(in the rows, 128 means zero)
Rotation paths and how fast each direction turns (deg/step):
Each turn is a multiple of 5 degrees from 10 to 175, or 0.
Each row of a path follows its step; steps can be skipped.
Rotation 1:
step 0: [118 116 130 128 134 121 128 126 126 134 125 129 129 132 127 127 123 134
 133 131 134 119 131 134 128 138 119 125 127 119 127 119 132 124 129 128
 129 134 132 130 129 123 127 125 132 130 126 127 134 129 127 127 136 123
 139 134 119]
step 1: [129 129 135 130 126 130 124 128 122 131 127 119 130 115 136 128 126 126
 133 123 132 120 119 133 124 134 130 131 127 128 132 125 124 126 122 124
 130 125 123 130 131 129 123 132 121 126 133 124 124 131 124 124 120 122
 112 126 129]
step 2: [132 131 124 129 134 131 126 128 132 126 128 133 133 126 126 133 128 119
 108 123 131 132 129 129 125 133 131 125 132 128 132 127 126 128 129 126
 125 128 121 115 138 127 129 124 126 125 122 124 137 122 136 133 131 136
 129 127 131]
step 3: [132 126 134 130 131 125 133 130 121 139 126 132 129 134 130 126 122 126
 128 127 131 132 130 123 138 133 126 133 125 133 128 120 132 136 126 129
 128 142 130 130 117 123 127 127 140 129 126 121 122 131 124 133 126 135
 132 131 122]
step 4: [121 128 135 141 127 129 129 127 126 116 119 120 131 129 125 124 129 128
 134 134 125 130 125 125 127 128 135 122 132 132 134 124 127 136 132 128
 140 129 127 129 129 128 130 125 123 133 124 136 127 129 126 124 122 122
 118 128 133]
step 5: [128 134 124 121 139 129 126 123 128 123 129 127 131 131 123 141 122 134
 126 126 131 133 124 137 128 129 130 125 137 125 128 125 130 124 136 136
 124 126 132 129 133 119 134 130 120 127 131 123 125 131 132 135 140 129
 131 122 130]
step 6: [140 136 125 127 126 122 124 144 119 133 121 131 126 124 124 126 132 127
 127 131 131 120 120 128 127 125 128 127 124 130 122 120 135 126 124 131
 131 130 132 126 120 130 125 131 134 124 137 126 126 128 129 122 124 129
 132 132 129]
step 7: [123 125 120 129 130 130 118 122 129 130 127 126 129 132 119 119 132 126
 120 128 130 125 136 134 127 128 130 122 133 124 131 129 134 131 124 126
 137 127 121 139 130 134 126 122 129 134 121 130 133 132 122 135 118 125
 122 131 131]
step 8: [127 122 129 129 123 129 127 122 127 135 125 131 129 119 133 138 126 128
 134 123 126 134 127 135 126 125 129 129 124 120 121 124 125 123 133 133
 121 136 130 122 130 128 129 121 128 127 122 129 120 139 128 140 128 130
 129 115 131]
Speeds:
[129 129 129 130 127 128 126 126 127 128 130 128 130 130 127 128 129 130
 128 125 127 128 128 129 128 131 128 129 126 129 126 131 128 129 130 129
 127 130 129 128 129 131 128 130 127 129 130 129 129 125 128 127 126 128
 129 127 127]  0
Rotation 2:
step 0: [122 127 127 135 125 127 136 127 123 131 128 133 124 123 141 119 124 117
 130 132 118 124 130 119 127 131 127 127 122 121 124 134 132 127 130 122
 135 125 123 129 126 135 136 121 135 131 123 131 126 137 129 130 129 135
 130 129 132]
step 1: [129 126 128 134 126 134 125 134 134 127 130 124 127 127 131 129 125 118
 126 135 123 130 130 122 139 135 129 127 128 114 128 134 137 127 130 127
 127 128 128 132 131 143 128 128 137 137 123 129 125 137 122 129 130 124
 120 136 130]
step 2: [126 132 127 136 129 127 127 138 128 126 137 127 127 119 138 120 118 129
 134 139 123 120 124 128 129 133 125 123 134 130 129 131 140 118 124 125
 124 135 130 122 126 137 126 128 127 132 126 133 124 132 121 130 129 126
 126 130 134]
step 3: [121 132 121 135 127 127 121 134 124 131 132 123 132 122 131 123 117 129
 127 127 123 121 127 123 135 135 128 127 123 118 126 134 127 128 126 118
 116 127 126 129 118 138 128 123 130 124 123 132 124 123 124 134 129 132
 122 121 133]
step 4: [125 137 126 129 124 132 126 133 125 125 137 120 126 121 138 126 126 125
 130 130 124 127 133 128 124 125 124 115 122 121 131 132 133 134 122 124
 115 128 122 137 124 133 130 127 135 126 125 136 129 132 130 121 129 119
 124 129 129]
step 5: [129 134 129 127 124 123 127 130 129 122 137 124 132 129 136 128 131 131
 129 135 126 122 126 131 122 134 119 122 132 119 134 126 140 137 128 131
 116 120 132 129 126 138 125 124 139 127 129 125 126 126 128 135 134 130
 124 127 136]
step 6: [119 131 120 138 129 130 127 124 123 129 136 121 131 131 131 129 125 124
 132 129 130 117 128 130 123 135 123 125 139 130 136 131 133 134 126 121
 125 127 129 126 122 136 124 133 140 118 129 125 134 125 123 129 130 121
 125 124 125]
step 7: [136 138 119 128 126 128 126 138 123 132 134 123 128 132 133 131 126 128
 122 125 135 123 126 122 127 128 121 118 136 127 129 132 129 132 124 121
 124 124 134 127 125 131 135 127 134 120 133 132 139 129 128 125 138 132
 119 122 123]
step 8: [136 134 119 124 133 124 127 131 129 126 133 123 132 128 138 128 130 131
 127 130 136 119 126 135 125 130 124 137 127 119 137 126 127 133 127 128
 123 131 129 126 127 134 129 131 137 129 135 136 137 119 131 116 135 123
 125 126 124]
Speeds:
[126 126 129 128 127 129 126 128 129 127 129 130 128 127 126 129 129 129
 129 130 130 131 128 128 127 131 126 129 131 129 128 128 128 129 128 128
 126 127 127 126 130 128 127 129 129 130 127 126 128 130 124 128 130 128
 130 129 128]  90
